Each row is where one point has got to under a steady rotation. How many steps took it there?
The counts run from 0 to 281.
[121 137 105 127 139 108 155 177 178 110 113 111 182 164 141 157 129 119
 149 115  99 100 130 112 132 179 112  92  78 118 118 124 127 138 152 164
  98 154]	185
[100 157 109 143 131 115  96 102 129 122 149 130 122 124 153 153 117 154
 107 165  87 172  73 128  91 114  90 121 135 155  90 162 164 130 163 129
 107  86]	221
[116 131 152 132 118 130 140  74 192 123 157 107 110  86 126  89 143 143
 157 174 139 103  94  88 121 126 162 120 148 112 110 177 111 136 102 145
 123 121]	144
[145 123  78 105 153 130 137 114 125 177 156  71  97 107 131 104 161 129
 122  99 100 105 112 166 183 150 134 130 109 108 126 153 152 116 105 123
  79 113]	162
[118 128 115 122 115 108 117 195 149 106 143 112 103 187 150 120 124 172
  83 143 116 126 124  86 117 173 123 141  95 175  91 144 137 113 124 120
 123 104]	20
[126 100 159 115  95 123 110  82 185 114 141 124 112  96 134 104 113 155
 106 129 178  86 132 113  89 133 115 168 107 116 115 149 127 102 124 187
 130 143]	40
[117 114 133  96 146 132 140 148  89 112 138 175 135 138 163 133 131 140
 120 157 164  75 133 170 112 116 123 179 139 138  98 132 162 154 143 170
  90 170]	104
[114 142 139 111 126 145 174 121 196 132 116  89 127 129 144 109 172 169
 121 149 123  85 125  47 122 147 112 167 138 134 109 142 142 122 125 126
 145 121]	248
[108 135 123 140 113 134 127  83 178 147 150  95 119  81 146  89 140 140
 158 151 121  97  89  82 117 130 151 114 144 119  93 185 117 123  98 150
 121  99]	148
[119 116 171 101 157  94 125 122 132  80 125 120 117 139 121 188 116 104
 119 146 154 128 101 190 107 111 116 166 113  96 115 146 121 161 142 173
 105 151]	203
[130 162 135 112 113 116 138 127 128  80 160 174 123 163 145 107  86 169
  89 155  89 143 101 131 129 140 128  87  93 179 106 165 126 123 146 139
 109 128]	122
[132 146 180 121 113 103 138  99 139  72 172 127  66 146 106 115 119 148
 112 161 142 143 107 152 159 140 129 137 123 167 127 183 111 118 104 141
 145 122]	132
[127 139 188 119 125 107 145  82 161  75 165 112  64 137  98 106 130 149
 129 171 151 138 108 142 155 134 136 142 137 148 128 176 114 130 104 142
 139 127]	135
[112 122 125  83 179 134 148 168  82 119 139 156 121 145 150 145 137 125
 105 136 143  73 130 176 122 111 142 181 122 118 116 148 146 161 132 142
  82 157]	99
[174  73 145 111 106 133 149 119 140 109 159 105 143 132 124 107 134 142
 141 124 152  97 129 145 121 113 101 107 116  87 124 113 167  97 144 168
  79 190]	276
[110 116 126 107 130 136 136 125 110 101 127 178 140 150 165 119 121 155
 127 160 157  96 133 153 105 118 106 164 147 157  85 123 175 148 158 187
 101 164]	108
[135 159 162 123 106 102 133 121 118  75 176 154  90 153 128 118  96 153
  95 155 111 141 100 145 149 143 128 112 100 183 120 185 112 111 115 136
 131 120]	127
[147 142 114 154 121 126 112  99 114 133 192 109 107  96 109 127 120 127
 120  88 104 119 110 166 139 133  90  98  96 119 162 178 144  67 127 132
  98 122]	59
[129 141 186 123 120 105 143  86 153  76 165 118  64 141  99 111 128 147
 124 166 149 137 106 148 158 138 134 142 132 158 127 178 109 126 105 140
 143 124]	134
[158  81 129 148  92 126 125 137 147 100 163 116 163 136 130 117 120 137
 163 130 140 103 119 120  99 129  94  75 117 106 116 122 164  88 151 173
  83 175]	281
[112 135 131 137 112 135 130  79 181 141 150 100 117  79 140  88 140 139
 161 156 125  98  91  81 119 131 154 114 147 115  98 184 117 126  98 152
 120 104]	147
[146 141 108 143 123 134 111  88 132 137 181 113 122  94 118 116 109 135
 106  87  88 120 107 148 125 124  99  88  83 111 153 175 137  70 135 136
  91 118]	56
[ 95 148 115 174 162 141 151 168 157 125 152 116 161 126 122 146 167 110
 192 139 120  72 128  87 105 144 114 110 145 113 141 160 139 123 138 127
 100 141]	79
[117 162 117 123 152 112 121 113 127 125 166 120  89 134 129 146 136 162
  82 166  81 176  81 140 133 129 102 129 125 159 121 160 160 129 154  84
 103  88]	227
[122 138 150 116 139  84 126 181 117  88 126 116 138 152 142 197 105  92
 113 108 122 108 111 170 126 150 119 135  70 120 115 165 102 138 120 166
 116 140]	195
[129 159 138 117 148 114 139 127 126 130 181 125  78 119 123 146 154 163
  85 177  98 157  91 139 149 141 110 144 129 159 142 159 149 128 143  64
 105 109]	231
[174  83 145  89 120 135 156 116 116 117 141  78 111 142 126 110 138 141
 108  92 148  95 134 165 145 110  99 148 105  93 120 128 162  94 122 165
  98 167]	270
[121 142 160 126 119 128 162 124 169 128 147 106  98 106 137 126 187 166
 129 178 150  99 123  83 139 159  98 184 161 159 129 147 152 120 120 109
 149 130]	242
[100 144 118 141 123 117  95 100 134 120 146 143 139 110 159 157 111 146
 121 172 101 160  71 126  75 105  95 118 142 144  85 158 160 134 166 146
 102 103]	218
[165 104 134  88 112 133 149 135 100 133 136  72 107 135 151 119 133 138
  87  73 125  83 124 151 145 117 105 159  92 105 109 157 146  84  98 159
 122 139]	265
[122 135 137 165 165 134 155 117 158 112 172  98 119 123  80 138 177 116
 186 136 142 102 135 140 140 139  90 119 152 106 177 141 159 109 148 124
  95 155]	71
[ 77 160  97 169 170 137 137 188 133 127 134 110 152 150 143 156 152 104
 170 114 102  74 126  92 102 141 117 126 133 124 117 175 132 127 125 140
 111 113]	84
[143 132 123  90 113 140 160 149 133 149 128  85 133 122 168 113 132 151
  85  91  93  67 114  85 125 133 129 143  86 114 101 171 123  93  96 131
 124 119]	258
[122 103 147 120  98 129 108  69 191 115 136 117 121  99 130  99 110 155
 112 120 166  93 129 107  86 127 109 156 108 113 112 148 131 100 129 192
 130 135]	42
[145 110 105 132 119 116 149 144 150 147 145 103 145 115 141 132 173 125
 176 130 154  84 142 149 170 190  91 138 131 132 130 106 173 122 133 164
  97 174]	174
[ 89 150  99 112 201 136 145 188 102 121 123 110 120 177 139 154 140 111
 114 101 106  84 131 150 122 120 136 163 112 118 113 166 132 148 121 135
  94 114]	92
